128 stands for zero in the data rows.
Some points, one per row:
[095,126,138,089,124,097,175,129,223,156,100,130]
[049,128,210,196,157,159,060,051,129,078,105,123]
[172,143,051,114,127,135,146,174,120,134,125,091]
[140,130,105,096,129,113,098,085,134,113,080,132]
[109,112,098,096,177,112,129,095,139,126,132,100]
[126,092,060,127,181,129,146,141,141,167,154,117]
[138,142,072,080,125,121,137,164,129,125,127,129]
[122,154,255,201,065,174,099,088,031,126,132,225]
[159,138,125,113,141,110,189,164,162,205,132,121]
[079,166,252,244,055,161,120,119,046,077,166,129]
[131,128,090,120,139,113,173,111,150,161,120,121]
[162,155,186,154,125,201,120,154,050,056,123,091]
[075,128,253,140,122,145,040,067,094,075,054,151]
[086,095,166,159,125,129,103,146,100,083,145,115]
[171,121,125,113,153,127,156,176,142,157,146,088]
14 more points follow, each with its number after it:
[156,145,035,129,152,118,129,168,152,207,138,121] 0
[149,128,067,108,180,122,127,129,177,126,128,095] 1
[125,103,078,082,132,082,146,179,207,192,136,124] 2
[142,119,087,090,142,109,148,129,202,145,128,129] 3
[156,110,046,127,154,119,143,153,156,149,150,129] 4
[088,165,225,196,083,129,136,144,025,079,176,129] 5
[104,149,125,157,103,141,096,117,129,086,110,136] 6
[112,116,107,127,144,093,142,086,184,153,110,142] 7
[061,097,227,197,120,147,092,096,085,126,147,116] 8
[145,123,060,083,126,117,153,189,182,147,128,151] 9
[170,128,013,134,111,068,169,141,174,204,131,154] 10
[138,117,058,101,150,094,166,142,208,199,145,131] 11
[106,139,125,127,143,111,116,093,129,144,092,098] 12
[166,128,125,092,118,130,126,129,140,130,138,120] 13
Which three of these numbered points are nearest to each point below by angle, seen from the average point of the first points? Their numbers follow each, nearest first.
[113,106,184,132,152,120,085,105,179,069,103,129] > 6 7 8
[117,165,204,216,066,149,140,151,071,074,146,125] > 5 8 6
[127,095,208,151,094,172,127,127,060,059,171,164] > 5 8 6
[152,091,188,123,125,192,056,059,081,043,128,116] > 8 6 5
[122,153,125,090,102,114,144,158,161,136,118,130] > 9 2 3
[171,102,026,130,110,080,178,149,129,201,135,160] > 10 4 0
[115,128,109,103,142,087,146,086,189,151,104,129] > 7 3 11
[126,111,125,127,172,084,139,142,175,200,138,112] > 11 2 3
